One turn moves each row of this set onto another row. After a few examples, where does it send each row asked below?
vimod: 13 -32 -9 -16 -24 7 21 -9 5 14 -1 -11
fugu: -1 -40 1 -4 -10 -2 20 -11 -1 -5 -5 -8
gagel: 24 2 23 -1 -34 -5 14 -15 12 16 7 10
ferib: -2 24 35 13 -28 -4 -11 27 6 24 7 -10
rusu: -25 5 20 -1 -33 5 5 26 -1 -40 4 -6
pudo: -5 -15 12 13 20 9 -22 14 10 -11 -25 -4
pido: -29 0 17 13 -5 -3 13 12 -16 4 -11 25
mol: -10 20 21 9 -12 2 10 4 -3 15 -14 38
tabo: 11 -6 34 10 -22 -14 13 -18 6 -2 3 13
nela: -2 -27 23 9 -10 -12 15 -16 -1 -13 -3 4
buv: -19 31 23 -3 -44 6 10 11 3 -30 -6 3
tade: -8 -24 -12 -10 -8 20 7 32 -6 22 1 10
veg: 0 38 9 -16 -46 19 8 3 16 -19 -16 8
gatuz: 10 40 15 7 -12 14 -24 0 22 -7 2 -23
fote: 13 19 -9 -27 -36 33 1 11 23 -19 -16 4
popef: -11 -15 2 -11 -23 19 -2 34 5 -40 4 -10
daz: -7 29 8 -5 -37 8 5 16 4 40 -10 -21
Rura: 13 31 1 -3 -20 22 -21 10 21 6 9 -36
fedes: -20 8 -9 0 -7 16 -9 6 3 -12 -4 -50
Bezer: -22 18 5 11 0 9 -11 -4 4 -24 -11 -37
ded: -1 2 37 22 1 -3 -24 26 8 0 0 -2
mibun: 11 19 7 -4 -16 16 4 11 7 29 -10 37
Ner: -7 34 17 15 -2 8 -19 -8 14 -21 -8 -24
piba: 12 -4 -10 -14 -14 25 3 25 6 32 -2 23
mebuv: 7 -7 -12 -24 -25 33 -4 26 19 -29 -5 -5
pudi: -29 -23 0 4 -3 6 12 26 -17 8 -4 12
kag: -10 -10 -14 -6 10 20 -6 4 9 4 -41 -15
liv: -2 14 -12 -8 -18 24 -13 13 12 2 6 -49
Dov: 26 -10 3 -15 -36 6 19 -10 12 24 4 -2
lov: -11 11 -17 -14 -19 20 7 5 6 30 -34 -23

piba -> tade
Dov -> vimod
mebuv -> popef
And these:
gatuz -> Rura
ferib -> daz

One turn moves each row of this set onto another row. After a few examples, where does it send each row asked below?
libe: 26 -44 -1 -26 28 33 1 3 -21 24 -30 38 3 7 -14
boke: -24 -38 -21 1 17 30 -29 -43 -44 32 17 19 15 -5 4
kinuk: -4 -22 -50 -10 36 29 -19 -39 -36 30 3 -8 18 25 11
zepi: 6 -46 -19 -26 21 46 -27 6 -12 10 -29 46 20 -4 -19
nupud: -45 -10 -25 -27 36 53 2 -8 -37 40 20 4 24 -7 8
vita: 25 -38 -5 8 18 28 20 6 -31 11 -24 -4 14 -5 -3
Mevu: -25 -22 -20 -18 26 23 -11 -30 -37 40 6 31 27 -21 30
lezag: -16 -21 -8 -6 16 44 32 -25 -17 2 -9 13 -1 -10 -33
riluf: -4 -20 -6 -20 27 42 27 -3 -22 -2 -27 10 -10 -4 -26
liti: -15 -34 -45 -3 40 23 -21 -28 -20 29 18 -7 15 18 -1
kevu: 17 -33 -7 10 24 36 27 9 -14 26 -3 -7 29 -8 -9
Bepo: -17 -26 -24 -31 0 48 17 -19 -28 11 -49 29 44 5 5
Fivin: -15 -13 -41 -31 46 58 -21 -24 -26 48 8 15 17 22 5
nev: 10 -41 4 -18 31 43 -2 -6 -6 30 -21 56 18 7 -11
Kimuf: -45 -1 -23 -20 37 46 -2 -10 -26 30 15 11 12 -16 18
geni: -11 -35 -9 -7 3 70 -14 2 -48 -4 -30 18 24 -2 -22
peve: -7 -18 -35 -15 11 52 12 -10 -17 -9 -23 5 8 -24 -28
los: -5 -44 11 -12 9 50 11 0 -56 6 -32 25 11 10 -14
fosat: -16 -44 -2 -11 -13 41 0 -6 -49 10 -27 -2 44 -1 -18
bored: 4 -52 -29 -13 21 34 39 -11 -19 19 -24 29 37 24 6
vezu: 15 -23 -9 -35 14 38 -21 -10 -4 29 -26 19 16 -9 -34
fek: 18 -39 -9 5 11 27 -20 4 -13 18 -31 -3 42 4 -7
Zuno: 7 -40 -21 -26 19 36 42 -1 -30 12 -38 28 21 7 10
lel: -35 -33 -31 -13 21 26 -4 -31 -36 31 7 32 25 -7 37
mebu: -38 -26 -22 1 31 34 -10 -21 -33 35 6 25 38 -8 38
fiti: 22 -41 -33 -1 9 36 5 12 -21 12 -17 -4 35 -25 -5
zabaf: -16 -15 -28 -35 45 51 -25 -3 -26 51 13 15 13 15 6
Nof: -22 -16 -25 -37 22 32 17 -3 4 4 -30 8 23 -7 -23
Sono: 0 -27 -45 -6 34 33 -22 -20 -33 37 16 -14 14 22 9
vesaf: -37 1 -17 -15 47 43 -10 -2 -31 33 7 0 26 -8 20
monof: 0 -53 -45 -32 12 42 16 6 -24 8 -32 31 42 3 4
Lagid: -5 -36 10 -5 10 70 3 -12 -49 17 -19 24 18 22 -28
Kef: -31 -40 -26 0 16 31 -29 -38 -50 20 14 11 9 15 6
muput: -40 -37 -23 -7 26 15 -25 -37 -42 14 12 12 11 6 2
leto: -17 -19 -29 -41 42 48 -23 -10 -45 49 13 3 22 21 -1

Bepo -> fosat
mebu -> boke
And these:
Lagid -> kevu
fiti -> zepi
los -> vita
Sono -> zabaf
kinuk -> leto

One turn moves each row of this set onto another row. After a few examples, where does it send each row asked below?
sak: 10 -32 -7 33 -26 9 -16 20 21 29 -7 -16 5 -16 15 -18 -41
zabi: -18 0 -30 26 -9 -13 6 18 -3 24 -3 -16 41 13 15 10 -22
Gobof: 12 -19 -9 15 -46 14 1 32 21 8 8 -24 -24 -24 16 -35 -39
des: -36 22 -34 15 -45 -21 18 29 30 -14 2 11 7 -29 7 -7 -11
galat: 30 -14 -1 14 -36 20 -15 8 21 9 -22 -12 -5 -10 10 -16 -37
Mur: -26 33 -38 -1 -35 -5 31 33 2 -13 23 -31 0 -6 16 -17 -14
rem: -17 11 -38 12 -32 -33 3 21 26 -19 -3 -8 -16 -37 15 -26 8
Legep: -35 12 -29 35 7 -14 16 17 46 -18 -1 1 24 -2 -3 -34 -21
nimik: 4 25 -38 -4 -4 -10 17 32 7 -21 17 -49 -2 -12 17 -19 -6
bek: -1 -24 -1 28 -23 5 -14 36 31 21 8 -18 10 -23 11 -32 -50
Zime: 25 2 -1 0 -27 20 -19 27 22 0 1 -22 -6 0 22 -41 -45
dugud: -39 7 -17 26 -10 -16 6 37 36 -5 -1 16 37 9 6 -20 -33
labez: 6 -9 6 14 -45 8 -9 23 33 1 -8 -10 -6 -36 -3 -28 -41
fedim: 5 -5 2 7 -45 8 -9 21 7 10 10 -37 -12 -23 12 -41 -36
zug: -9 15 -46 32 11 -18 6 16 10 11 4 -27 37 -12 12 6 -17
Dulo: -23 20 -48 22 -34 -28 10 22 30 -16 1 5 -11 -34 16 -24 -1
favo: -3 31 -52 7 -11 -7 28 30 6 -15 22 -40 -2 -15 15 -15 -12
Lutab: -8 7 -31 23 18 -24 -3 21 13 3 2 -35 38 -14 8 -3 -12
gim: 7 10 -31 7 7 5 11 7 32 -31 -16 -15 -4 27 15 -31 -3
foru: 3 -20 -1 20 -37 11 -2 39 38 4 5 -11 -9 -28 8 -36 -48
vut: -5 30 -39 -3 -21 13 18 24 20 -24 1 -6 -1 37 29 -23 -15
nare: -42 17 -23 26 -9 -15 5 26 40 -8 0 12 41 5 7 -17 -27
lag: -32 13 -29 15 -49 -23 20 39 28 -11 0 14 3 -28 6 -7 -16
risu: -22 22 -32 0 -37 -6 35 41 -3 -9 24 -31 -2 -4 14 -18 -19
Panet: 9 4 -44 12 -32 -2 4 13 7 4 -25 12 2 20 29 15 -7
pimug: 5 -7 10 17 -21 4 -26 31 33 8 1 -12 19 -18 9 -37 -53
zul: 26 -26 -9 22 -23 24 -12 23 27 15 -11 -12 -6 1 21 -22 -42
savid: -22 13 -36 27 -6 -11 3 11 2 18 -2 -16 44 13 17 10 -17
monik: -2 21 -44 14 3 11 22 9 28 -25 -7 -14 -4 30 18 -33 -11
Rafo: 3 13 -48 14 -29 1 3 4 11 2 -23 8 6 19 30 14 -4
biva: 4 10 -57 28 -14 -15 -8 0 17 3 -22 6 -1 3 31 -3 4
gobil: 24 -17 -10 12 -29 22 -6 32 18 11 6 -28 -15 -2 26 -34 -43
basug: 7 -17 3 22 -29 4 -24 9 6 28 -6 -29 11 -13 12 -27 -39
naba: -3 21 -34 -4 -22 11 20 33 17 -20 0 -2 -4 41 28 -26 -21
Sima: -27 5 -17 23 5 -17 10 20 50 -28 -8 -4 18 -8 -6 -36 -13
Nunok: 5 -2 -45 22 -11 -24 -15 -2 15 1 -27 -5 1 -5 26 -4 13

Gobof -> foru
gim -> nimik
vut -> Mur
And these:
lag -> dugud
favo -> Dulo
labez -> pimug

One turn moves each row of this set onto another row. After a few examples, where does it send each row asked below?
Zela: 1 1 -24 8 -13 -28 11 26 -13 -24 -10 -23 3 -5 72 23 -2
budo: -6 19 15 11 -12 14 34 24 1 -19 -3 -20 24 19 17 50 -1
maz: 11 -30 16 -19 10 5 18 17 -2 -1 35 -9 2 3 14 20 -2
Lele: 7 39 -20 -19 -8 -2 3 -9 -3 13 -10 -31 -9 15 7 -9 27
ruta: -3 12 -9 22 -14 -19 1 -1 -4 28 -1 5 -1 33 -2 9 -14
vivid: -5 15 17 8 -11 15 31 30 0 -14 -10 -20 22 16 15 53 3
Bapo: 1 3 -25 6 -19 -31 14 29 -15 -21 -13 -24 2 -1 68 29 -6
bup: -2 5 -22 11 -14 -27 7 27 -19 -20 -13 -26 6 0 72 25 -6
mapig: 11 21 -8 9 -21 -31 5 15 37 -33 -6 -26 8 3 23 -2 -15
nabov: 1 35 -20 -18 -10 5 3 -7 1 15 -10 -32 -11 12 9 -8 31
Tar: 13 -26 24 -16 11 5 22 11 -8 0 28 -9 -1 12 11 21 -3
duv: 11 -22 24 -20 10 2 18 13 -6 1 35 -7 4 8 14 20 -7
lipa: 6 39 -24 -16 -11 -4 5 -13 0 15 -15 -32 -4 13 8 -10 25
boda: 9 13 -14 6 -22 -26 7 13 39 -34 -10 -29 6 -1 20 0 -16
pupen: -8 4 -31 6 -15 -26 5 30 -21 -21 -13 -23 1 1 67 22 -6
Tuzo: -1 13 -5 28 -13 -17 -1 -6 -1 29 -1 6 7 29 3 10 -11
neme: 15 -28 21 -14 14 4 22 13 -5 0 29 -6 1 5 16 24 -1
fego: 1 40 -20 -16 -10 0 9 -14 5 15 -8 -34 -8 13 14 -10 25
kam: 2 39 -26 -16 -12 -2 6 -15 -3 14 -8 -28 -7 14 14 -12 24
goka: -2 6 -31 5 -17 -27 12 24 -18 -24 -11 -22 2 -1 70 26 -7
Pas: 14 -20 25 -20 11 6 19 14 -11 -1 34 -10 1 10 14 20 3

nabov -> pupen
goka -> neme
And these:
mapig -> budo
fego -> bup
boda -> vivid
Pas -> kam
Bapo -> Tar

